In the data rows, the value 128 means zero.
Here are some numbered points:
[147 123  71 159 140 151 125 142 196 106 143 106  99 158 117  96 121 127 190 169 142 159 132 130 133] 0
[127 134  97 141  82 146 127  90 187 111 110  89 161 172 141 133 146 146 159 184 166 105 155 144 110] 1
[120 131 114 146  94 124  92 160 117 155 165  86 127 165  75 120 107 152 177 142 160 154 182 122 166] 2
[129 166 148 154 129 121  96 144 167 129 158  53 124 150 113 125 123 133 147 195 159 119 183 120 158] 3
[136 134 132 128 136 116 113  98 193 144 156  51 122 176 176 115 132 113 152 126 179  76 146  94 105] 4
[131 142 140 150 128 109 123 132 181 124 135  56 147 136 139 114 179 157 152 165 172 131 187 135 150] 5
[149 187 103 124 112 141 120 135 140 133 137  60 159 176 131 112 113 119 220 124 137  90 155 101 176] 6
[138 147  97 131  86 142 123 120 159 135 166  81 161 171 156 131  87 171 132 150 174  89 149 152 102] 7
[146 141 157 133  74 170 100  79 136 140 124  92 123 167 101 110 101 149 127 182 172 143 159 157 170] 8
[133 136 140 111 114 142 118 116 112 129 172  96 140 137  91 147 131 116 155 193 194  82 133  79 147] 9
[130 126  84 106  95 121 122 131 105 155 141  68  94 160 110 121 151 123 194 166 193  72 139 127 140] 10
[145 129 164 138 110 126 108  74 150 111 131  88 144 149 109 132 137 130 114 235 139  83 184  99 156] 11
[131 142 139 115 116 145 105 122 106 114 154  62 125 136  75 141 124 120 163 172 196  75 135 121 159] 12
[135 177 113 124  95 112 135 103 116 103 156  81 123 152 131 112 126 139 229 149 147  94 152 111 173] 13
[148 116  76 135 142 136 107  96 212 128 159  81 101 159 122 118  87 151 161 205 131 154 142 121 118] 14
[127 157  94 147 138 177 144  96 192 113 111 119 137 167 153 110 194  98 156 151 147 131 149 140 120] 15
[148 144 158 143 111 123 116  86 163 111 158  53 130 149 115 130 131 134 130 197 145  97 179 125 165] 16
[151 180  99 137 129 153 122 140 153 144 161  87 142 163 151 109 127 126 155 182 186 176 150 123 105] 17
[141 158 130 148 132 106 112 110 153 136 141  52 148 148 114 128 110 124 169 186 157 100 186 133 178] 18
[134 185 112 110  92 113 112 138 127 127 115  63 117 159 181 126 139  89 156 171 154 100 149 113 140] 19
[112 125 114 127 111 110 134 134 143 137 119 105 148 163 152 108 104 133 192 217 190  92 189 114 161] 20
[140 129 154 135 118 133  96 136  70 102 166 122 146 152 180 122 137 123 174 117 175 151 155 130  78] 21
[128 142  85 127  73 125 133  94 194 111 131 110 182 170 161 143 165 117 142 171 176  72 135 112  95] 22
[126 138  91 122  72 136 118  83 185 116 131 111 164 173 148 126 181 118 157 153 168  86 150 130 106] 23
[130 126 121 123  98 110 128 129 129 132 157 119 125 162 134 117  73 171 190 178 172 101 188 151 164] 24
[120 191 176 130 115 110 124 113 108 119 167 106 146 155 133 116 134 104 134  85 188  86 175 154 148] 25
[147 131  98 136 107 114 122 100  72 154 199  91 173 176 182 117 131 124 141 174 138 142 153  98  74] 26
[151 121 170 134  79 163 126  74 162 155 116 116 110 177 114 109 138 148  98 196 158 100 155 173 179] 27
[146 162 140 134  80 185  92  79 110 133 155  95 121 170  90 114  83 131 152 169 174 140 156 177 160] 28
[122 136 103 139 103 144 131 126 199 111 117 105 161 175 156 125 140 140 155 182 177  83 156 137 110] 29
[161 157  91 134 124 130 116 159 155 125 128 120 148 181 123 144  70 112 177  99 140 112 193 133 149] 30
[140 137  88 103  99 135 122  87 144 147 187  86 150 168 165 112 136 131 157 167 164  85 130 131  92] 31
[145 167 148 137 150 107 126 112 121 142 128 117 106 175 176 115  77 145 162 118 131 156 145  64 117] 32
[127 169 104 132 104 115 117 143  96 110 155  80 116 173 148 120 207 158 165 156 161  89 154 108 133] 33
[141 123 120 167  92 120 115 124  95 137 170 125 150 184 213  85 120 118 152 179 134 169 124 124  68] 34
[150 134  71  98 105 106 109  99 123 158 201  88 113 140 111  97 136 156 167 146 171  84 125 135 121] 35
[150 160 102 130 110 135 116 187 173 129 129  99 151 165 126 141  84  96 182 156 136 114 201 144 166] 36
[155 122 129 129  97 110  87  38 155 145 134  71 104 152  84 124 170 135 174 149 134 147 175 129 163] 37
[128 140 106 117  94  64 109 139 153 118 165 179 119 137 107 106 124 167 171 196 145 133 198 155 165] 38
[134 133  76 131  92 134 114 105 194 131 145  87 181 172 154 151 131 133 146 164 166  90 127 121  90] 39
[125 135  95 142  93 143 128 104 188 104 125  94 160 173 161 123 143 151 160 187 167 104 145 151  96] 40
[126 165 110 128  96 116 126 155  80  99 170 109 135 161 169 113 197 159 158 153 160  92 146 107 108] 41
[152 124 102 143 151 119 118 166  54 122 115  78  81 153 151 133 155 154 172 111 184  97 185 141 159] 42
[124 112  93 138 136 122 137  86 167 103 116 106 118 162 120 122 171  74 160 144 157  97 156  62 131] 43
[128 141 114 139 116 147 137  65 150 113 139 103 100 150 154 144 132 124 188 143 203 152 149 127 172] 44
[122 116 144 131  93 114 159  67 113 118 137 117 138 161 151 117 161 133 157 181 181 137 186 128 183] 45
[141 166 128 132  93 165 108 108 151 108 156  84 127 163 101 115  80 121 200 146 161  96 151 127 166] 46
[142 128  99 126 112 134 114  83 125 147 194  86 159 167 181 112 127 121 144 189 151 123 143 102  82] 47
[135 130 106 106  87 133 120 109 136 153 174  96 156 172 157 123 130 132 132 182 175  75 127 150 101] 48
[139 188 128 135 106 141 124 136 171 107 110 109 107 133  76 106 132 204 145 192 176 126 140  68 135] 49
[131 172 133 129 115  95 153  85 154 155 148  95 119 152 156 144 156 113 128 175 179 138 142 152 184] 50
[142 133  74 168 149 148 106 155 173  98 133 117  86 158 129  98 128 116 187 158 139 146 126  72 138] 51
[140 123 170 128 104 137 123 139 116 110 171 119 144 150 199 122 146 104 172 160 175 166 157 126  69] 52
[125 180 117 141  70 128 143 159 153 121 162 110 138 163 132 130 169  67 192 136 175 110 149 166 176] 53
[111 121 135 139 125 123 142 121 118 108 121  97 151 164 160  93 102 121 161 217 190 132 203 128 171] 54
[113 125 125 128 115 117 133 117 149 133 125 109 147 163 150 108 106 135 180 210 188 103 188 118 161] 55
[141 135 151 164 101 124 139 151 206  88 205  97 111 133 175 150 117 132 171  79 167 138 133 111 138] 56
[134 148 122 140 128 102  90  96 197 142 160 109 140 150  82 116  88 181 177 120 185  81 152 135 166] 57
[142 124 160 127 129 136 105 160  81 108 188 108 146 144 205 112 150 126 177 122 162 173 151 107  64] 58
[151 152  89 118  98 108 112  92 139 159 187  54 129 138 108 105 151 137 160 173 157 103 145 143 146] 59
[121 132 162 129 126 171 118  56 169 112 157 119 146 170 139 116 128 152 124 181 171 126 176 140 147] 60
[117 132 120 140  56 121 105 186 135 147 150  87 118 165  86 112 133 142 166 197 145 153 185 106 156] 61
[151 140 176 136  92 172 118  82 153 158 129  95 131 174 110 106 142 148 100 202 166 107 156 154 179] 62
[120 178 189 141  66 103 129  65  91 137 178 119 156 142 132 109 126 108 133 108 176 108 187 136 136] 63
[135 123 180 155  93 100 105 103 139 106 153 125 155 156 180 131 128 127 170 139 179 162 147 100  96] 64
[133 162 173 142  54 114 122 108  88 122 112  84 130 148 144 136 116  59 119 191 146 103 150 156 172] 65
[148 152 111 145 119  89 102 134 128 123 148 142 155 153  92 108 116 208 204 114 184  88 155 154 161] 66
[123 175 128 136 102 164  91  69 112 149 117  79 142 167  83 113 148 133 161 167 165 103 179 165 175] 67
[144 167 111 129  95 175 105 104 142 105 155  79 133 168 103 114  69 120 208 152 155 103 153 126 175] 68
[115 124 106 137 103 128  94 187 129 170 177 118 112 176  84 134 122 155 201 132 172 143 180 123 168] 69
[120 171 174 141 119  98  90 122 119 112 157 139 155 148 124 126 107 111 124 120 184  81 176 176 152] 70
[134 164 195 153 101 112 124 146 170  89 138 149 115 146 101 125 130 129 156 193 164  75 138  94 133] 71
[150 167 135 126 140 115 151 129 149 145 137  46 157 167 152 111 158  94 149 196 150 132 159 134 173] 72
[160 128 115 147 182 114 142 186  74 105 122  89  95 147 157 138 117 146 159 134 188 113 197 138 170] 73
[124 116  98 125 104 131 121  56 135 137 147 142 148 153 136 106 119 152 187 188 187  81 188 109 155] 74
[143 130 132 137  72 124  98 131 109 130 175  69 157 172 177  93 123 122 147 148 144 174 131 118  86] 75
[147 124 179 144 101 129  97 153  88  95 160 126 144 146 199 130 137 120 175 120 181 185 150 116  69] 76
[143 186  80 125  95 140 121  84 116 121 164  95 142 164 163 124 129 157 157 172 180 135 145  89 101] 77
[117 148 155 130 172 215 110  71 102 130 151 115 139 160 100 117 165 141 111 134 148 106 171 178 177] 78
[134 135 151 110 125 146 116 111  98 129 177 100 134 131  77 148 141 109 159 208 198  84 134  74 160] 79
[147 135 105 134 101 113 119 103  90 155 197  96 164 178 182 111 127 123 143 172 140 138 149  94  77] 80
[144 134 179 146 106 108  95 130 102  99 155 163 146 154 195 132 129 120 184 133 191 185 145 153  83] 81
[141 186 120 136 109 145 121 134 179 114 115 106 113 138  92 105 136 187 149 190 175 131 139  79 131] 82
[154 121 182 113 107 141  97 203 160 111 140 135 113 159 107 147 111 120 136 193 129  86 204 117 150] 83
[148 140 133 137 112 140 152 158 156 124 168 126 138 155 146 111 212 163 153 190 142 131 153 108 167] 84
[158 161  99 132 116 140 118 184 177 131 124  90 149 171 134 147  89  91 186 156 135 107 203 139 166] 85
[151 129 180 133 106 119 120 164 109 107 151 137 128 148 116 147  83 115 124 211 142 100 192 115 154] 86
[147 127 157 133  64 128 129 121 156 143 179  99 131 169 155 111 205 141 126 205 140 102 158 129 160] 87
[129 146 107 137 118 147 140  69 146 102 135  91  99 149 151 138 141 132 200 136 203 154 144 120 165] 88
[142 157 108 143 156  92 102 123 106 127 132  56 128 150 119 136 109 123 181 183 166 106 183 147 156] 89
[117 125 102 145  86 128 102 170 133 145 153  80 133 171  88 121 121 151 183 147 159 148 182 123 151] 90
[143 130 170 146 117 124 127  92 178 103 167  44 135 149 131 132 149 140 109 197 151 106 191 124 153] 91
[152 200  79 125 123 140 115  95 129 135 178  84 143 161 171 125 123 163 160 134 194 152 150  87 102] 92
[129 121 146 130 122 130 112  73 115 106  93 118 144 184 198 133  72 126 170 185 182 150 145 121  88] 93
[136 137  90 113 112 130 115 150 114 146 176  80 153 186 171 130 130 138 155 121 175  86 134 136  89] 94
[132 109  78 158 180 151 128 142 202  90 113 125 103 173 122 123 164  85 179 148 145 136 133  68 126] 95
[123 135 136 149 100 120 124 132 175 137 131  52 156 144 146 103 192 148 156 185 171 135 197 145 149] 96
[137 134 132 117  88 110 118  82 136 158 197  69 105 182 185  87 121 118 154 159 162 105 133  89 105] 97
[131 171 142 120 118  81 132 103  64 148 121  83 132 145 155 160 157  84 136 201 178 137 130 162 168] 98
[130 163 138 142 132 118  92 101 162 147 181 128 140 140  87 117  65 151 151 175 167 104 158 147 174] 99
[134 126 131 163  75 116 108 128  89 104 141 123 169 193 196 109 101 129 159 139 144 185 138  94  73] 100
[148 138 169 146 109 117 120  82 166 108 156  50 127 145 116 136 141 136 112 212 145  97 185 121 161] 101
[130 138  83 129  63 134 117 101 210 114 117 135 163 177 155 139 178 121 149 158 171  82 141 118 105] 102
[147 135 102 138 113 120  95  86  79 152 172  79 118 145 106 126 193 142 195 140 150 118 163 108 169] 103
[143 132 119 143  67 126  95 127 113 127 175  74 166 180 196  89 120 126 150 152 134 179 127 125  76] 104
[125 148 105 124  93  68 123 137 183 142 161 140 117 136 108 111 121 187 169 200 146 126 181 175 150] 105
[116 135 111 143  63 127 138 165 162 142 136  66 175 143 133  99 160 141 179 179 153  99 191 133 154] 106
[129 170 145 140  63 103 129 128 125 121 137 104 128 156 153 130 140  30 157 162 153  90 145 181 164] 107
[134 134 123 127 115 116 111  93 186 141 139  71 131 189 176 128 136 116 154 143 182  73 145  88 110] 108
[149 159 143 132 146  86 118 163 118 140 167 144 110 200 191 122  50 136 170 124 123 165 153 110 104] 109
[118 165 140 131  86  83  85 172  96  98 121 139 170 148  83 112  94 109 145  98 155 121 197 152 182] 110
[136 179 120 136 103 142 126 130 176 106 110 106 116 140  90 111 135 195 148 191 176 121 142  83 129] 111
[140 150 175 140 110 122 134 162 193 111 167 133 115 151 159 125 104 126 131 205 146  70 152 138 156] 112
[138 168 140 152 138 109  98 140 177 144 149  70 130 151 106 130 115 132 157 208 157  93 192 121 178] 113
[154 133 171 143  82 131 119 166 157 143 164 106 130 178 145 114 193 133 109 194 150  90 162 148 180] 114
[123 190 110 139 123 144  93  93 126 140 124  79 127 175  88 113 131 132 184 144 183 121 177 159 159] 115
[137 153 135 130  95 114 113 136 143 162 181  81 120 186 166  89 103 123 158 180 154 135 139 114 108] 116
[123 130 138 148  99 116 142 138 185 122 131  69 149 141 151 110 176 146 152 192 170 132 190 141 149] 117
[139 133 133 124 122 114 116  97 181 157 160  64 119 176 187 118 130 127 154 123 181  77 146 126 106] 118
[122 133 146 131 115 122 164  79 136 122 132 106 146 159 150 113 118 133 154 215 181 121 183 150 178] 119
[142 116 196 129  90 131 113 129 117 155 138  69 124 139 104  92 128  96 135 117 182 151 142  49 146] 120
[121 114 184 132  93 108 111 111 136 109 175 124 129 163 122 111 157 102 125 106 148  91 198 104 169] 121
[152 187 123 125 131 138 124 146 167 137 127  74 149 180 153 109 156 103 177 167 149 129 153 129 186] 122
[152 134 131 134 113 110  91  51 144 141 133  83 102 158 101 124 157 138 174 147 133 147 169 117 156] 123
Which three points above are nearest to each new point? Their numbers follow each, nearest first.
[159 141 221 124 145 130 112  88 157 152 120  58 130 137 100  61 127 119 133 112 170 152 138 104 148] 120 123 8
[123 142 166 124 140 198 117 103 118 122 155 106 138 162 111 121 138 156 107 158 148  97 182 174 171] 78 60 62
[129 137 128 119 116 158 100  89 137 115 151  52 135 141  94 147 131 126 165 153 196  89 136 114 146] 12 9 46
[135 128 155 167  96 142 114 170 169  96 199  62 106 148 195 142 107 135 163 161 162 117 134 132 142] 56 112 116
[124 125 106 124  83 110 126 131 138 148 160 141 126 151 125 104  81 189 192 201 160 104 179 154 167] 24 105 38
[116 190 194 140 120 108 124 113 113 123 163 105 146 153 127 113 129  90 131  80 189  82 187 163 157] 25 70 63
[141 144 140 128  90 105 117 146 146 166 193  80 119 187 184  85  96 121 153 190 147 137 131 104  97] 116 97 75
[130 162  85 143 100 196 117  78 175 113 109 106 141 167 161 120 210 106 154 164 147 120 141 139 110] 15 23 1
[138 189 109 105  75  94 122 144 118 145 105  76 110 146 174 158 150  82 153 206 155  99 130 145 141] 19 98 107
[136 140  96 134  82 138 115 117 158 135 164  81 152 161 164 126  82 179 152 139 164  88 146 145  95] 7 48 31
[147 142  64 112  74 101 129  99  80 154 198  89  97 149  99 101 149 151 163 106 159  87 136 148 128] 35 59 10
[123 167 183 141 120  97  83 110 109 111 150 136 144 143 107 124 122 105 130 122 178  91 183 174 166] 70 25 63
[136 178 107 120  95 113 134 110 117 106 158  76 119 152 126 114 137 135 228 149 149  88 145 110 165] 13 6 46
[134 169  87 140 109 186 118  91 168 115 113 104 141 169 157 118 195 107 165 160 145 116 144 142 122] 15 23 1
[127 146 131 114 102 146 113 130 104 115 149  53 125 140  83 143 139 111 173 167 197  83 136 116 160] 12 9 79
[140 179 105 107  81 100 121 133 121 148 120  74 120 153 174 150 147  89 151 196 156 100 132 139 130] 19 98 107
[113 140 108 136  56 120 140 172 162 150 148  85 173 145 124  93 132 137 186 176 149 101 193 120 153] 106 61 90
[154 130 165 110  67 135  93 159 157 136 117 118 121 158 102 133 132 139 135 178 140 110 197 115 167] 83 61 86
[127 107  78 145 134 133 106  87 182  91 104 111 119 160 105 121 190  63 161 119 155 107 145  62 122] 43 95 15
[141 130 153 153 134 123 137 159 170  99 189  95 107 147 178 132 112 140 169 169 168  88 146 107 144] 112 56 3
[143 145 177 139 117 128 135 170 200 111 173 134 111 151 160 123  98 145 129 208 145  66 154 130 154] 112 71 83
[125 116  86 132 138 126 121  77 161  82 118 128 129 164 113 128 192  54 150 138 158  99 148  54 117] 43 95 15
[123 153 131 113  98  91  87 183 127  96 126 135 146 150  73 119  67 109 155 132 154 141 196 167 180] 110 36 30
[121 136 168 128 129 163 108  58 168 110 159 129 140 164 128 114 128 154 127 184 162 139 183 139 161] 60 8 62
[154 186 125 125 138 141 127 153 171 146 120  69 157 187 166 111 160  92 166 177 149 130 156 132 186] 122 72 19
[141 134 104 143 127  93 109 120 117 111 121 142 151 157 112 111 131 215 219 138 164 111 153 173 171] 66 24 38
[140 173  88 141 111 158 127 157 174 150 160  95 146 159 153 102 133 119 165 201 170 154 153 127 115] 17 116 122
[143 175 108 107  89 141 117  97  93 118 185  82 132 161 147 113 144 151 148 166 187 123 130  86 104] 77 92 31
[155 182 123 126 138 141 132 159 167 142 122  79 156 183 161 117 150  90 170 165 149 128 164 140 186] 122 72 85
[122 187 112 147  96 129  86 126 139 142 146  82 141 168  95 125 137 124 197 122 179 135 172 135 164] 115 90 2
[128 118  96 125 112 111 123  72 171 143 165 162 127 167 120 120 117 149 185 186 177 101 189 132 148] 74 55 24
[130 138 109 133  80 141 111 113 165 134 165  74 146 163 157 124  82 164 134 128 160  83 156 128  97] 7 39 48
[152 123 164 130 132 126 140 199  60 102 168 122 122 157 128 148  59 133 116 162 155 124 187 104 165] 86 73 83
[162 164  95 138 128 134 113 178 148 116 115 132 156 186 122 151  67 110 182  89 138 110 204 141 154] 30 36 85
[134 142  95 132  79 144 113 111 166 139 173  67 152 161 171 129  68 171 138 139 165  81 146 139  78] 7 31 39
[119 153 155 127 143 197 120  93 118 127 160  97 138 164 116 120 150 150 121 146 156 104 173 180 176] 78 60 67
[147 149 186 147 109 106 125 142 215 115 157 102 109 144 153 106 109 153 122 189 143  69 153  99 160] 112 71 16
[131 160 208 160  73 121 109 143 170  97 154 119 122 141  95 123 132 134 170 121 179  52 138 113 130] 71 121 70
[136 155 109 139 138  92 102 129 107 125 135  55 132 151 118 135  94 119 184 197 167 107 180 151 158] 89 18 113
[147 179  82 138 130 150 129 124 149 139 158 100 141 165 161 112 124 133 162 191 187 162 158 127 109] 17 77 92
[151 163 135 128  79 185  95  78  81 116 157 106 142 169  89 112  66 121 164 129 165 143 157 155 156] 28 68 46
[145 125  97 133 125 119 100  90  77 152 164  79 117 149 126 121 202 147 195 136 168  90 172 120 157] 103 33 10
[134 182 102 125  68  97 103 170 120 138 111  76 114 158 157 127 130  94 175 138 148  93 157 138 141] 19 107 53
[145 112 154 122  94 148  90 174 188 131 115 152 133 159  89 126 134 123 146 193 128 117 209 102 175] 83 61 86
[146 120  93 127 119 116 106  87  87 155 169  80 117 151 125 118 185 138 191 140 168  92 165 116 154] 103 10 59
[128 126 174 137  80 168 122 107 120 132 138  88 129 136 145 132 146  61 154 175 190 153 139  49 133] 120 9 79
[133 114 169 133 114 157 129 128 135 158 131  70 118 144 149 116 140  39 153 173 189 139 150  74 163] 120 72 9
[161 162  92 138 142 129 107 166 154 121 127 105 157 179 124 149  49 123 174 100 139  96 198 101 153] 30 85 36
[146 194  82 119  94 141 123  90 104 125 178  98 136 161 161 118 122 157 155 182 187 136 146  79 102] 77 92 47
[152 190  78 141 133 158 124 139 154 140 162  91 144 165 166 113 126 130 158 193 186 178 151 136  98] 17 92 77
[136 134  86 119  74 119 126 131 168 122 165  75 168 162 171 139  79 153 136 116 178  76 136 162  80] 7 94 39
[151 184 129 123 133 137 119 158 169 139 121  86 152 177 155 111 160 101 158 180 150 129 164 133 185] 122 72 19
[144 157 130 127  79 176  97  84 113 137 160  88 130 171 103 114  92 131 150 161 174 130 150 170 148] 28 8 46
[143 129 109 142 120 103 128 154  99 113 133 120 159 166 142 113 155 205 224 133 158 140 148 164 180] 66 24 13
[129 165 152 141  72 120 128 121 122 121 142 106 125 150 150 134 142  43 152 156 161  99 142 158 159] 107 65 53
[129 118  92 125 117 108 119  78 179 146 173 169 123 168 116 119 115 150 186 183 175 102 192 133 146] 74 24 38
[126 130 151 130 114 127 109  84 157 111 108  91 130 186 190 133  86 125 159 189 173 129 137 125  91] 93 40 108
[147 181  78 143 127 154 123 127 165 136 150  90 147 169 166 118 129 134 157 187 181 169 150 132  98] 17 77 92
[151 147  78 117  87 106 103  82 136 160 198  56 122 131  98 105 149 148 164 168 158  97 143 146 140] 59 35 31
[116 145 103 138  72 132 141 159 168 144 140  92 166 149 130  96 145 130 182 168 148 106 184 125 146] 106 117 96
[126 187 158 127 102  87 149  90 157 147 171  93 109 152 137 141 146  94  90 163 187 137 137 161 194] 50 98 72
[121 125 169 123 102 129 136  43  95  99 162 109 141 165 147 107 164 115 137 125 179 147 195 107 179] 45 121 63
[120 124 169 130 159 176 110  72 143 113 160 119 160 167 137 116 117 162 116 140 164 122 180 161 159] 60 78 8
[128 127 125 125  86 112 118 125 134 155 155 129 128 151 118  99  90 176 181 185 163 110 172 153 164] 24 105 55
[124 173 107 140  80 115 138 157 164 129 164 100 132 167 126 127 161 104 217 160 176 127 156 160 173] 53 122 106
[160 167  91 138  98 130 114 143 152 100 145  83 136 172 116 142  56 145 174  86 151  87 193 144 140] 30 46 36
[160 155  91 137 129 130 116 163 160 122 128 123 149 181 122 145  69 116 177 102 139 116 195 136 147] 30 36 85
[146 132 138 140 125 117 140 160 151 128 167 109 137 171 160 107 209 155 177 156 149 126 154 138 170] 84 5 117
[144 143 167 139 115 124 137 150 190 112 172 121 115 151 156 124 107 142 137 206 144  77 158 131 159] 112 71 113
[126 170 190 143 115 113 130 126 179 117 166 112 109 144 113 125 135 116 144 149 192  74 147 120 138] 71 112 25
[138 156 152 141 143 123  82  75 120 152 165 133 141 155 109 123  63 144 135 157 175 128 158 138 171] 99 28 8
[119 119 157 131 127 128 128  41  71 102 137 123 131 174 150 111 149 124 149 154 185 150 190 129 180] 45 119 44
[118 115 188 122 121 120 105  78  98  81 191  96 133 162 151 109 167 110 127  88 164 126 186  90 152] 121 25 63
[143 151 120 142 124 110 105 125 125 124 150 135 152 155  95 109 122 200 186 120 178  90 159 160 164] 66 57 24
[138 187 113 124  95 111 134 104 120  95 159  74 121 151 130 113 134 136 236 137 141  92 145 107 171] 13 6 46
[154 134  78 121 120 113 105  75 199 157 180  78 110 155 130 116  86 137 150 193 147 130 145  96 114] 14 47 59
[125 130 146 120  99 128 110 114  86 105  92  74 135 188 191 169  70 123 169 130 196 116 123 131 114] 93 21 19
[128 138 139 110 108 151 107 130  95 109 148  45 120 135  76 145 137 110 163 177 200  70 132 112 155] 12 9 79
[127 164 169 139  73  95 131 116 152 107 148 127 133 153 148 127 140  52 140 175 151  93 152 158 162] 107 65 53
[154 119 117 144 179 135 129 179  91 100 125  95  80 153 143 138 108 140 159 128 174 132 183  96 161] 73 42 89
[136 185 149 154 176 106 104 113  92 121 131 139 104 180 173 123  98 143 162 133 140 138 145  81 130] 32 109 21
[146 136 144 138 126 119 139 177 141 119 165 123 141 166 148 107 222 156 170 161 145 130 163 135 178] 84 114 87
[145 182  84 144 119 165 132 150 173 153 157  91 141 164 164 105 140 115 162 207 175 163 144 129 107] 17 116 122
[136 120 107 110 125 127  79 137 171 136 149 167 146 156  81 113 137 137 186 185 145 140 214 141 171] 38 105 90
[149 130 135 136 110 137 158 161 153 130 181 128 139 159 160 111 229 153 157 192 133 132 155 114 172] 84 87 114
[153 136  63  92 103 100 109 105 121 163 203  89 108 137  95  96 144 147 174 143 177  79 122 138 132] 35 59 10
[144 130 154 137  77 134 131 115 148 132 178  96 127 164 161 120 190 139 136 192 149 111 152 122 159] 87 114 84
[115 114 188 130  78 140  99  79 117  97 146 138 144 160 105  92 160 119 111  99 141  69 201 119 170] 121 63 25
[139 150  99 134 154  77 112 121  97 129 131  57 139 141 120 136 113 119 174 200 166 119 173 155 152] 89 18 3
[143 182 155 130 132 128 147 158 118 150 155  77 150 157 138 119 200  73 110 188 162 130 154 124 182] 72 122 114
[152 172 103 126 130 134 132 136 161 119 137  44 139 169 123 111 108 123 217 147 143  84 151 139 176] 6 46 13
[130 175 166 128  99  95 142  96 150 148 165  88 111 150 130 131 143  96  97 154 186 141 138 141 185] 50 16 72
[129 143 129 121 113 158 107 130 110 114 144  53 125 140  90 137 147 104 163 173 191  83 129 119 148] 12 9 79
[149 121 119 130 109 139 103  61  84 159 158  60 123 136  95 125 182 137 193 146 148 140 173 142 164] 103 123 37
[150 183 106 125 109 145 116 129 136 128 142  66 156 175 125 112 105 119 215 124 141  96 154 113 177] 6 68 46
[155 128 165 106  60 129  88 174 168 135 115 127 122 159 100 135 129 121 135 194 135 105 202 101 168] 83 86 61
[155 162 112 140 137 127 111 158 161 119 136 108 149 172 119 143  63 123 169 109 149  90 190 103 150] 30 36 85
[136 124  90 108 127 115 103 156 107 128 165  84 121 150 109 129 151 110 172 172 181  72 139 177 132] 10 12 35
[151 116  76 135 144 135 136  71 186 156 177  89  99 156 127 114  80 151 151 203 139 149 151 112 121] 14 0 47
[140 191 111 124  72 116  95 162 138 139 115  40 120 160 158 125 133 103 179 171 139  88 144 118 141] 19 6 122
[146 205 119 125 114 109 106 102 122 104 156  88 120 153  90  89 133 169 213 150 155 139 139 108 172] 13 115 46
[139 159 108 140 145  94 102 120 115 127 140  56 139 151 126 132  89 131 173 184 161 109 176 153 142] 89 18 3
[151 145  70  97 103 103 110 111 123 157 189  85 110 142 108  99 145 140 178 148 171  76 127 146 133] 35 59 10
[128 133  79 122 131 128 113  96 123 139 132  73 140 155 134 121 149 122 195 190 197  91 152 122 136] 10 55 89
[145 135 181 120 117 127 113 138 143 157 152  69 134 150  88  94 139 111 152 141 190 152 146  72 137] 120 9 3
[148 125  98 139 141 123 120 165  74 124 123  77  94 154 154 133 152 152 168 123 186  91 177 135 147] 42 73 33
[130 133  82 103 101 117 135 128 122 160 161  88 107 156 109 114 143 126 184 194 185  75 143 122 135] 10 35 59
[144 130 183 137 113 124 138 121 217 139 140 123 124 152 153 106 117 147 127 219 134  69 152 135 155] 112 16 71
[128 139 135 117 122 161  97  89 135 110 143  42 131 136  77 153 143 113 172 159 204  89 133 103 160] 12 9 79
[130 180 161 130 102  93 145 108 162 141 171 105 109 151 142 137 142 103  99 171 179 127 139 155 186] 50 16 72
[148 132 138 144 127 118 145 174 142 121 170 119 142 169 155 103 224 164 182 164 140 138 155 142 182] 84 114 87
[125 109  84 139 145 123 131  83 172  97 112 102 113 165 115 124 187  60 156 127 151  96 150  50 119] 43 95 15
[143 120 115 132 109 139 100  84  89 161 161  70 120 140  93 126 169 140 194 147 152 139 174 141 163] 103 123 37
[143 127 160 134  76 129 131 106 153 135 175  92 132 167 153 111 188 137 125 200 143 109 164 127 161] 87 114 91
[142 130 165 132 111 126 134 125 199 141 147 113 131 157 155 111 121 145 131 202 143  68 148 136 143] 112 29 16
[144 118  81 133 133 131 111 100 197 130 158  88 106 159 125 117  85 156 169 201 139 145 149 127 127] 14 0 40
[132 168  97 153 129 167 118 110 179 141 116 114 153 163 151 108 187  94 162 166 152 130 140 171 119] 15 40 23
[128 162 144 122 113  87 125 112  91 144 120  88 128 147 142 148 153  91 135 181 170 131 142 149 168] 98 50 65
[124 171 170 127  81 124 123  64 101 131 175 131 138 159 134  93 119 113 138 127 166 137 196 117 163] 63 25 121
[144 179  95 108 102 135 118  91  95 111 176  93 138 162 149 113 141 169 159 160 183 114 130 106 110] 77 92 31
[138 199 101 104  84 109 109 157 121 132 107  57 112 159 189 131 146  84 163 166 150  91 140 116 134] 19 122 33
[119 172 178 127  76 111 131  60  94 135 176 137 137 158 143  90 131 112 130 127 166 137 205 112 160] 63 121 25
[129 174 198 159 101 110 125 138 182  87 134 152 112 145  98 119 142 131 161 189 170  71 125  91 131] 71 112 111
[123 159 130 119 110  93  92 173 117  98 124 128 138 155  90 124  89 117 157 140 151 133 185 155 169] 110 36 2
[130 181 155 127 103  90 143 105 153 148 174  90 109 159 146 134 136 100 102 158 179 138 137 146 177] 50 72 98
[123 127 106 126  81 112 126 137 144 147 157 129 135 149 126 103  92 180 190 198 159 104 182 150 165] 24 105 55
[132 126  92 118 107 132 129  86 155 142 159 152 140 148 128 108 120 149 187 207 182  78 192 119 153] 74 55 20
[153 108  64 162 150 155 133 147 210  99 142 109  89 155 121  90 117 128 186 183 133 163 124 128 126] 0 51 14
[129 154 197 144  88 112 121 125 187 129 167 105 106 149 110 112 130 125 158 132 183  71 143 122 118] 71 112 118
